In the rows, 128 means zero.
Rotation paths and how fast each direction turns (deg/step)
Each turn is a multiple of 5 degrees from 10 to 175, or 0.
Each row of a path follows its step; steps can be skipped.
Path 1:
step 0: [130 129 131 124 126 126 128 123 136 134 137 123 139 136 132 133 130 130
 123 130 128 120 128 126 135 133 128 136]
step 1: [131 133 130 120 125 130 135 123 123 129 127 123 127 134 115 135 128 125
 126 122 127 133 132 135 134 131 125 121]
step 2: [130 134 125 130 124 124 124 129 130 124 130 129 128 129 136 139 120 129
 119 132 129 132 124 128 141 135 125 129]
step 3: [127 125 137 118 131 124 121 117 128 131 137 123 136 132 126 127 127 128
 128 121 128 132 129 133 134 131 126 131]
step 4: [131 136 126 131 128 133 127 129 130 126 127 130 125 132 123 133 130 131
 127 124 130 126 136 136 146 129 128 126]
step 5: [127 129 135 124 127 120 134 124 129 124 130 130 128 132 134 133 126 125
 124 129 131 132 129 132 133 135 116 140]
step 6: [129 123 129 128 130 127 127 127 129 129 129 128 139 126 123 133 123 136
 120 115 129 132 133 139 133 127 130 126]
step 7: [131 136 127 126 118 132 123 127 134 125 128 127 126 136 134 138 132 133
 132 123 128 124 129 133 133 131 124 137]
step 8: [129 124 131 121 128 127 140 125 130 136 137 128 131 132 124 133 125 130
 118 127 129 124 134 131 131 135 124 132]
Speeds:
[127 126 129 124 132 128 128 129 122 126 128 128 131 131 126 128 129 129
 125 127 129 126 129 126 127 125 129 128] -> 140
[129 127 131 125 128 127 129 127 128 132 129 126 127 127 126 123 125 129
 126 129 126 127 128 132 125 128 126 128] -> 145
[130 130 129 127 129 132 129 129 128 124 131 130 126 130 134 128 127 127
 126 130 128 127 127 131 126 128 127 126] -> 135
Path 2:
step 0: [131 128 128 114 124 124 134 120 122 125 134 118 128 135 128 121 126 131
 132 126 124 129 123 129 118 129 128 128]
step 1: [121 127 122 134 128 125 134 120 137 135 124 135 132 125 123 122 132 128
 134 127 132 123 132 116 127 128 130 130]
step 2: [134 128 133 126 124 128 126 122 115 127 122 120 132 135 131 119 134 138
 126 126 124 129 130 128 127 123 122 128]
step 3: [118 130 123 119 122 122 138 122 133 125 126 124 130 128 122 125 124 125
 137 127 129 126 126 124 122 134 134 125]
step 4: [131 120 129 135 130 126 128 123 129 138 125 135 133 133 126 117 137 134
 124 127 125 124 134 124 124 126 121 129]
step 5: [126 138 131 122 121 128 135 124 123 119 122 120 129 129 127 124 126 137
 135 122 126 133 127 125 125 123 128 123]
step 6: [122 118 125 128 128 117 135 120 129 135 123 130 133 130 123 124 132 120
 127 128 130 125 130 126 123 140 125 126]
step 7: [128 131 130 134 123 134 130 130 130 128 126 128 135 133 127 114 129 140
 128 128 119 132 134 127 124 119 127 123]
step 8: [128 133 132 118 126 115 139 123 127 124 118 127 126 130 122 131 132 126
 129 119 132 127 124 126 124 131 125 126]
Speeds:
[127 127 129 125 126 130 125 127 125 127 127 126 128 125 126 128 126 124
 128 123 125 128 127 128 127 132 127 129] -> 125
